Each row of R is roughly a mix of the hidden directions of one of 3 groups.
R, 113 rows:
[[ 14  21  -1 -12  17  10  -4 -50 -18  40 -10]
 [-30 -14 -24  22  -3  -3   4  19   2 -47  30]
 [-16  33 -19  17  36  38 -12  -8 -21   5 -15]
 [  6  33  18  17  20 -10 -21 -44 -28  10 -13]
 [  0 -34   2   8 -34 -18  19  31   5 -27  29]
 [ -5  -5 -12  28  12 -49 -39 -17 -13   6   6]
 [ 13  25  52 -10  18 -17 -16  10   4 -13 -28]
 [-12  16  18  10  27  33 -24  14  22 -41  -9]
 [  1 -25  19 -31  37  -2 -32  -4 -11  16  30]
 [-12 -25 -12  -5 -15  33  14  32  11 -23 -39]
 [ -3 -44   5   2 -13 -30  13   8 -11 -18  43]
 [-10 -11 -34   7  27  49  15  -8  -3   9 -27]
 [  3  55  22   9  21 -10 -23 -19 -14  17 -13]
 [ 20 -35   4 -20 -12 -24   3 -20 -29  25  32]
 [-11  37  10   2 -10   4   8  49  11 -23 -29]
 [-13  18 -24  19  11  29   2   2  16 -21 -50]
 [ -8  13  -4 -12   6  10   7 -39  -2  35 -48]
 [ 15  16  36 -31   1 -19  -4  -5   9  23 -44]
 [-23 -30 -22 -16  -2  27   5  24  22  -6 -40]
 [-14 -33 -10 -14 -30   2  18  44  21 -22  -1]
 [  3  14 -29  54  20  25  12 -10 -18   7  -2]
 [-29  -2 -36  -1  26  32  -3   2   6 -39 -16]
 [-19  -9  -6  27  -1  17  24  52  -4 -30   5]
 [-18 -33 -28  22   7  32   7   0  12 -41   2]
 [  5  33  -6  42  -5 -20  23  -5 -36   9  21]
 [  5  36  -2 -11  16   9  -1 -27 -10  21 -51]
 [ 20   4   5  -6 -29 -49  10 -23 -21  20  21]
 [ 26  16  24 -18 -18 -25  22  46   5  -2  14]
 [-21 -14 -19  27 -11  28  10  34  37   2  18]
 [ -3   5  -1   2  12  38   4   9  34 -12 -51]
 [-12   0 -34   4 -12  43  -1   8   0 -28 -38]
 [-10  46   7   3  31   8 -20 -19 -23  18 -28]
 [ 12   5  11  -2 -18 -44   0   1 -36   6  42]
 [ -6 -39 -14  -2 -13  26  15  24  31 -31  16]
 [ 22   3  34   1 -14  -5  -8 -28  -9  10 -52]
 [-11 -15   0 -28  20  25 -38 -14  33   2 -27]
 [ 21  41  23 -18  14 -30 -15 -21 -19  23  -7]
 [-18 -29 -29  24  32  29 -23  -6  -9 -13  20]
 [  3  22   0   7  20  15   3 -33 -20   5 -54]
 [ -3  -8  27   1  -2  -1 -12  39  20 -52  -8]
 [-20  12 -25  18  24  24 -21 -20   3 -18 -42]
 [-15  16 -35  17  10  27  -9  -2   7 -35 -39]
 [ -8  38  26 -11   6 -46  -9   8  -5  24  21]
 [ 22 -13  17 -24 -20 -24   5   1  20  49  21]
 [ 20  36  10  -3  -6 -17  17 -32 -21  35 -22]
 [ -6  32   4  11  23  26 -26 -20  23 -24 -31]
 [ 11 -22   4 -25 -32 -14  19  31   5  -8  41]
 [-15  10   0 -11  26  49  -4  21  22  -2 -34]
 [  7  10  37 -50 -14  -5   1  32  17   5  -8]
 [ 10  34  12 -12  15 -10 -19 -31 -30  36 -14]
 [ 26   7   9 -22 -15 -27   9 -34 -22  35  21]
 [ 13  16  -3  11 -33 -44  15 -29 -29  10   3]
 [ -9 -14  -9  -5 -34  12  23  37  31 -32 -11]
 [ 18  10  20  -8  13 -28  -7 -26 -24  41  29]
 [  9 -25 -29  38   4 -26 -12 -21   9 -21  30]
 [-20  19 -28   7   7  24   4 -20  18  11 -50]
 [ -2 -12  -2  51  -5  19  40   9   7  28   6]
 [-13 -41 -11  -1  16  37  -9  20  31 -17  16]
 [ 25  36  16 -12  -3 -38  -5 -20 -23  26  15]
 [-19 -39 -11 -21  26  31 -24  13   8 -26   4]
 [  6 -13 -28  11 -12   2  19 -36 -36  28  24]
 [  3 -17   2  10  28  38  18 -24 -30   9 -34]
 [ 18 -29  20 -43 -17   1  30  27  -4   1  18]
 [  2 -29 -10 -29   7  19  13 -17 -20  51   2]
 [  1  24  23  10  -1  -3  31  28 -50 -10 -12]
 [-11 -29 -22 -14 -13  34  17  20  11 -37 -21]
 [ -1  31   2  22  -2 -41 -19 -33 -26   5 -20]
 [ -6 -26  -6  29   4  -4  -5 -25 -19  31  45]
 [ 11  15 -14  28 -31 -38  30  -4 -19   8  23]
 [ 15  -3 -18  -9 -19 -34 -13 -54   5  12 -15]
 [  7  20  18 -33  10 -21 -37 -21   9  26 -25]
 [ 17 -11  28  36 -11  -5  18 -25 -43 -11  -9]
 [-13  -8 -34  43 -12 -16   0   5  15 -40 -14]
 [ 16 -15  43 -23 -15 -34  -7  15  -6  -8  31]
 [-11 -35   2  -4   0  22   1  42  27 -33  17]
 [ 17 -39  21 -24   4   0  12   9 -23  15  43]
 [ -9 -46 -26 -30  -6  18  20  31   1 -12   4]
 [ 25  19  21 -32 -13 -31 -23 -27  23  -9 -13]
 [ 20  26   4  -4 -12 -27   8 -43 -30  30  -2]
 [ -9   2 -22 -11  25  41  11  29  30  -2 -28]
 [-12 -18  -7  11  47  50 -12   5   4  -4   7]
 [ -1  14 -12   5  17  15   2 -47 -24  22 -38]
 [ 16 -24   1   2  25  32   0 -34  29  -1 -33]
 [ 13  16   6  14  -2 -24  16 -18 -43  32  31]
 [  8  17  18   3  13 -41  -9 -21 -17  20  43]
 [ -9 -49 -29  12   2  22  -3  -1  26 -31   9]
 [ -1 -47  -4 -30  23  26  -2  20  -5  -1  30]
 [  0 -14   5   6 -10 -36   6   6 -29  -3  55]
 [-12  24   1  19 -17 -15 -14   0 -20  46  35]
 [-19  -3   4  31  -3  17  16  47  -1 -35  17]
 [-18  22  -3   6 -11  -9 -24  19  35 -42 -27]
 [  2 -44 -17  -3   2  26  17   7  38 -30  -7]
 [ -9  26 -27  15  18  21  -2 -30  -4   9 -46]
 [ 14  31  26 -10  -7 -33 -14 -21 -28  33  -2]
 [-21 -16  32 -21   3  -3 -47  14  18 -26  -6]
 [-20 -19 -19 -17   3  38   9  -3  13 -15 -48]
 [  6   5  18   6  -1 -42  -8 -18 -29  20  42]
 [ -7  23  -4   6  10  36 -10  -8  18   2 -56]
 [-11 -28 -14  15 -12  11  -4  35  16 -44  25]
 [ -6  11   2  23 -13  23  14  42  29 -31 -21]
 [ -7  27  34 -19  17  18 -10  44  11 -12 -21]
 [ 30  28  33  -8  -2 -34 -10 -31 -17  10 -13]
 [ 11  28  21  -5 -31  -2  -4  13   6  -3 -56]
 [ 26  10   3   7 -22 -35  20 -27 -27  14  33]
 [-12 -25 -28  20 -36  -3   5  18   4 -18  41]
 [-17  -4 -14   1  15  50   4  20  28 -19 -29]
 [  3   7 -18  26 -25 -46   2 -36 -22  11   3]
 [ 17  19 -33   5  -7  23  34 -34  12  29  -3]
 [ 21 -18  27 -32 -23 -16  28  23  -4  12  30]
 [ 25  19  27 -16  26 -20  -9 -36  -7  34  -2]
 [ 10  32  23 -17  -2 -37  -7   0 -18  39  19]
 [-10 -16 -36  18  -4  37  10 -17  28 -27 -20]
 [-29 -27 -33  15 -13  16   7  22  -8 -40  12]]
One row of each group comes first, with its name. Which group is each row after those in?
[ -5   5  28 -39  23   9 -37   8  19   3 -29] | N
[ 14 -17  19 -40  16 -15 -14 -10 -24  23  36] | U
[-12 -41 -21  12   8  18   7  -9   8 -51   0] | M

[-15  27  -6  31  11 -40 -37   8  10  -4 -20] | N
[ -8  45  -3  16  28   8 -19 -22 -39   3 -10] | M
[ -7 -37 -17 -10 -24  -7  19  36  -6 -22  33] | M
[-11  51   0  12  33  -1 -17 -17 -34   2  -4] | M
[-14 -24 -40 -10  22  46   4   1  23   0  -7] | M
[-18  27 -27  11   4  16  -8 -17  15 -13 -52] | U
[ -1  13 -19  24 -17  28  28   8  31 -41  -7] | N
[-12  12   7  11  38  12 -48 -22   7 -15 -23] | N
[ -4  29 -25  10  16   3  -9 -46 -18  27 -23] | U
[ -4  13 -12  18  46  36 -19 -27   0  20  -6] | N
[ 19  27  13  22 -36 -14  44   8   3   9 -16] | U
